Named moves, each a turn or a mirror, and the order they were made in; the first pair answered:
move gan:
-0.25; +1.61; +2.26; +0.27; +0.30; -2.23; -0.83; -0.91; +1.03; +1.60; -0.80; +1.85; +0.73; -0.46; -0.90; +1.29; +0.63; +0.53  ->  -2.11; +0.20; -0.44; +0.24; -0.54; -0.35; +0.08; +0.45; -2.96; -1.35; -0.97; +0.01; -0.93; -1.10; -1.97; +1.02; +0.97; -0.68
-0.60; +0.94; -2.88; +2.19; -1.67; +1.63; +0.32; +0.57; -1.66; -0.47; -1.20; +0.37; -0.16; +2.91; +0.89; -5.05; +0.07; -0.59  ->  +0.95; +2.04; -0.78; +2.23; -1.07; +0.25; -0.24; -0.55; +1.64; +1.47; -1.41; +1.62; +1.27; +3.51; +1.78; -4.74; -0.10; +0.21
-0.18; -2.96; +4.06; -2.39; -0.46; -0.52; -0.04; +1.54; -3.70; -2.31; +1.20; -1.79; -0.30; -1.77; -0.49; +4.42; -0.18; -0.49  ->  +1.27; -1.85; +6.24; -2.43; +0.05; -2.01; -0.88; +0.34; -0.82; -0.02; +1.21; -0.39; +1.05; -0.94; +0.22; +4.60; -0.36; +0.60
-0.12; +1.15; -0.82; +0.59; +0.02; -0.14; -0.52; -0.11; +2.79; +1.16; -2.06; +1.43; -0.38; +1.97; +1.94; -3.66; +0.35; +0.92  ->  -1.45; +0.20; -2.97; +0.84; -0.61; +1.20; +0.44; +0.75; +0.00; -0.81; -1.89; +0.13; -1.66; +1.51; +0.97; -4.01; +0.76; +0.18
move Soka:
+1.68; +1.10; -1.02; +2.05; +1.16; +0.01; -0.95; -0.40; +3.40; +1.38; -2.08; +1.57; +1.50; +0.70; -0.92; -0.45; +1.76; +0.72  ->  +1.16; -0.33; -2.29; +1.23; +1.63; +0.98; -0.64; -0.41; +3.91; +0.72; -0.61; +2.02; +1.18; -0.74; -0.30; +0.68; +0.79; +1.48
-0.43; -0.56; -0.02; +0.05; +1.29; +1.18; +0.93; -1.00; +0.96; +0.47; +0.16; +0.48; -0.44; -0.42; +0.35; -0.58; +0.77; +0.64  ->  -0.15; +0.33; +0.63; +0.39; +1.00; +0.42; +0.94; -0.98; +0.48; +0.76; -0.85; +0.45; -0.43; +0.43; +0.07; -1.19; +1.39; +0.17
-0.57; +0.50; -0.35; -1.15; +1.31; -1.02; -1.69; -1.00; +3.17; +0.69; -0.03; +1.81; -0.81; -2.40; +0.28; +0.68; +1.17; +0.36  ->  -0.01; +1.64; +0.74; -0.62; +1.06; -1.88; -2.01; -0.70; +2.55; +1.00; -1.34; +1.40; -0.54; -1.17; -0.15; -0.09; +2.16; -0.48
move Nabo:
-1.36; +0.51; -2.29; +1.40; +0.25; -1.66; -0.82; -0.49; -0.77; -0.63; -1.22; +1.40; -0.56; -0.68; -1.03; -0.07; +2.62; +0.65  ->  -1.18; +0.69; -2.31; +1.39; +0.02; -1.76; -0.84; -0.29; -0.65; -0.58; -1.45; +1.42; -0.33; -0.38; -0.85; -0.45; +2.72; +0.58
+0.51; +0.11; -0.42; +0.02; -0.19; +3.00; -0.98; -1.98; +1.75; +1.86; +1.31; +0.33; -1.24; +2.26; +0.32; +0.58; -2.41; +0.60  ->  +0.20; -0.23; -0.75; -0.25; -0.12; +3.15; -0.70; -1.81; +1.81; +1.62; +1.57; +0.42; -1.25; +1.67; +0.14; +1.03; -2.41; +0.69
+2.39; +1.26; +5.79; -0.30; -2.67; -2.55; -0.91; +0.20; +0.22; +2.89; -1.90; -0.13; +0.58; +2.97; +1.74; -0.93; +1.05; -1.48  ->  -0.07; -3.42; +3.04; -2.89; -0.41; -0.08; -0.25; -0.25; -1.69; -0.74; +2.03; +0.73; -1.13; -4.38; -0.64; +4.88; -0.39; +0.53
-0.25; -0.55; -0.99; +1.30; +0.64; -1.74; +0.02; -1.06; +0.01; -0.43; -1.70; +2.00; -1.02; -0.98; -1.55; -2.05; +0.85; -0.22  ->  -0.39; -0.86; -1.22; +1.17; +0.74; -1.78; +0.04; -0.88; +0.14; -0.65; -1.44; +1.80; -1.35; -1.21; -1.81; -1.88; +0.64; -0.02
move nulib:
-0.52; -0.89; -2.03; -0.33; +1.35; +0.13; -0.67; +0.50; -1.75; -0.90; +0.48; +1.05; -2.31; -1.06; -0.79; +1.19; +1.03; -0.44  ->  -0.24; +0.02; -2.16; +0.18; +1.43; -1.29; -1.38; -0.29; -0.26; +0.03; -0.29; +2.09; -1.72; -0.53; -0.84; +0.88; +1.82; +0.00
-0.11; -0.16; -0.32; -0.44; +2.61; +0.42; -0.65; -0.81; +2.43; +1.77; +1.35; +1.23; +0.36; -0.66; -0.97; +0.16; -0.28; +1.36  ->  +0.25; -0.93; +0.67; -1.08; +2.42; +0.97; -0.15; -0.54; +1.93; +1.53; +1.88; +0.31; +0.18; -0.73; -0.75; +0.79; -0.92; +1.08
-0.15; +1.21; +2.61; -0.13; -0.41; -0.06; +1.15; +0.99; -1.13; -0.92; -2.59; -2.82; -1.21; +2.96; -2.49; -0.33; -0.62; -1.95  ->  -0.81; +1.25; +1.37; +0.25; -0.22; -0.04; +1.03; +0.98; -1.27; -1.44; -2.78; -2.55; -1.44; +2.90; -3.00; -1.07; -0.28; -1.98
+1.28; -0.03; +3.35; -0.68; +1.26; -2.90; -1.38; +0.05; +0.66; +1.72; +0.35; +1.66; +1.20; -0.74; -0.75; +3.75; +0.65; +1.04  ->  +0.91; -1.60; +3.39; -1.86; +0.45; -0.80; -0.40; +1.25; -1.71; +0.35; +1.53; -0.47; +0.26; -1.42; -0.86; +4.48; -0.48; +0.54
move vezep:
+1.31; +1.40; +1.31; -0.08; +1.48; -2.01; -0.71; -1.35; +0.77; +0.11; -0.67; +1.84; +0.92; -0.77; -1.81; +1.63; -0.14; +1.20  ->  +1.64; +2.16; +0.66; +0.76; +1.33; -0.11; +0.28; -1.38; +1.03; -0.11; -1.92; +0.35; +0.96; +1.08; -1.72; -1.49; -0.63; -0.18
+0.02; -1.07; +2.65; -1.37; +0.07; +0.73; +0.91; +0.33; -0.61; -1.09; +1.39; -1.33; +0.23; -1.58; -0.67; -0.50; +0.02; +0.39  ->  +0.00; -0.83; +2.15; -1.14; -0.22; +1.35; +1.28; +0.20; -0.62; -0.96; +1.06; -1.69; +0.51; -0.63; -0.08; -1.62; -0.48; -0.07
+1.51; -1.18; +0.83; -0.29; -1.03; -0.48; -0.82; +0.73; +1.29; +1.07; +1.19; -1.28; +0.64; +0.98; +1.89; +0.23; -1.39; +0.69  ->  +1.67; -0.99; +2.12; -0.46; -0.07; -1.43; -0.87; +0.17; +0.90; +1.09; +0.97; -0.85; +0.91; -0.17; +0.76; +1.69; -0.57; +0.51

Each pair is two moves apart.
-1.44; +2.17; -3.66; -0.73; +0.18; +0.04; +0.82; +0.57; +0.23; -0.44; -1.60; +1.57; -0.39; +2.00; +0.37; -5.54; +0.71; +0.65  ->  -1.41; +1.08; -4.10; -1.80; +0.58; +0.64; +0.56; -0.05; +2.56; +0.10; -0.02; +2.49; -0.03; +0.59; +1.39; -4.35; -0.45; +2.12 : gan, Soka
+0.30; -0.08; +0.69; -0.46; +1.19; +0.74; +1.52; -1.83; +1.44; +0.19; -0.96; +0.37; +1.34; +0.36; +0.97; -0.88; -1.24; +0.53  ->  +0.41; +0.45; +1.19; +0.03; +0.41; -0.31; +0.82; -1.47; +1.11; +0.94; -1.55; +0.59; +1.42; +1.44; +1.40; -1.22; -0.60; +0.42 : vezep, Soka
-1.67; -0.43; -1.73; -0.31; -0.32; -0.42; +0.93; +2.09; -2.79; -0.10; +0.80; +1.91; -0.07; -0.89; -1.27; +0.92; +1.94; +0.68  ->  -0.86; +1.07; -0.78; +0.40; -0.27; -2.07; +0.48; +1.51; -1.79; +1.09; -0.31; +2.62; +0.67; +0.13; -1.16; +0.16; +2.72; +0.33 : Soka, nulib
-1.04; +0.09; -1.39; +0.35; -1.38; -2.37; -1.86; +1.00; +1.71; -0.42; +0.36; +2.85; +0.37; +0.44; +0.03; +0.22; +0.14; +1.24  ->  +0.24; -1.18; +1.37; -1.36; -1.92; -1.30; -1.34; +2.09; +0.89; -0.40; +1.93; +0.91; +0.27; +0.29; +0.59; +1.66; -1.48; +0.93 : nulib, nulib
-1.15; -0.96; -0.55; -1.86; -2.60; -1.06; -3.25; -0.18; -0.68; +0.58; +2.11; +0.43; -1.04; -0.58; +0.12; +2.42; +0.12; +0.29  ->  +0.41; +1.53; +1.15; -0.34; -1.49; +0.87; -0.36; -1.34; -1.03; -0.13; -1.16; -2.28; -0.57; +1.88; -2.30; -2.18; +0.28; -2.67 : vezep, vezep
-0.29; +1.98; +1.38; +0.05; -0.81; -1.44; +0.53; -0.58; +0.30; +2.35; +0.46; +0.57; +1.29; +0.29; -0.03; +1.73; +0.37; +0.10  ->  -1.47; +0.37; -0.32; -0.43; -0.54; -0.42; +1.22; +0.15; -1.69; +0.43; +1.10; +0.00; +0.26; -1.65; -1.03; +2.63; +0.20; +0.17 : Nabo, gan
-1.56; +0.61; -2.28; -0.16; -0.01; -1.55; -1.35; -0.58; -0.72; -0.07; +0.29; +1.31; +0.04; -2.23; +0.64; +1.93; +1.85; -0.07  ->  -0.46; +2.25; -0.89; +0.69; +0.08; -1.74; -0.30; -0.85; -1.36; +0.01; -2.01; +0.16; +0.36; -0.09; -0.44; -0.16; +2.77; -1.83 : Soka, vezep
+1.67; +1.02; +2.70; -0.36; -0.90; +1.39; +0.34; +0.16; -0.37; +0.98; +0.01; -2.32; +0.52; +1.83; +0.34; -1.05; -0.85; -0.70  ->  +0.24; -1.39; +0.28; -1.26; -1.38; +1.95; -0.55; +0.68; -0.28; +0.44; +2.46; -1.37; -0.16; -0.03; +1.95; +0.71; -1.89; +0.94 : vezep, Nabo
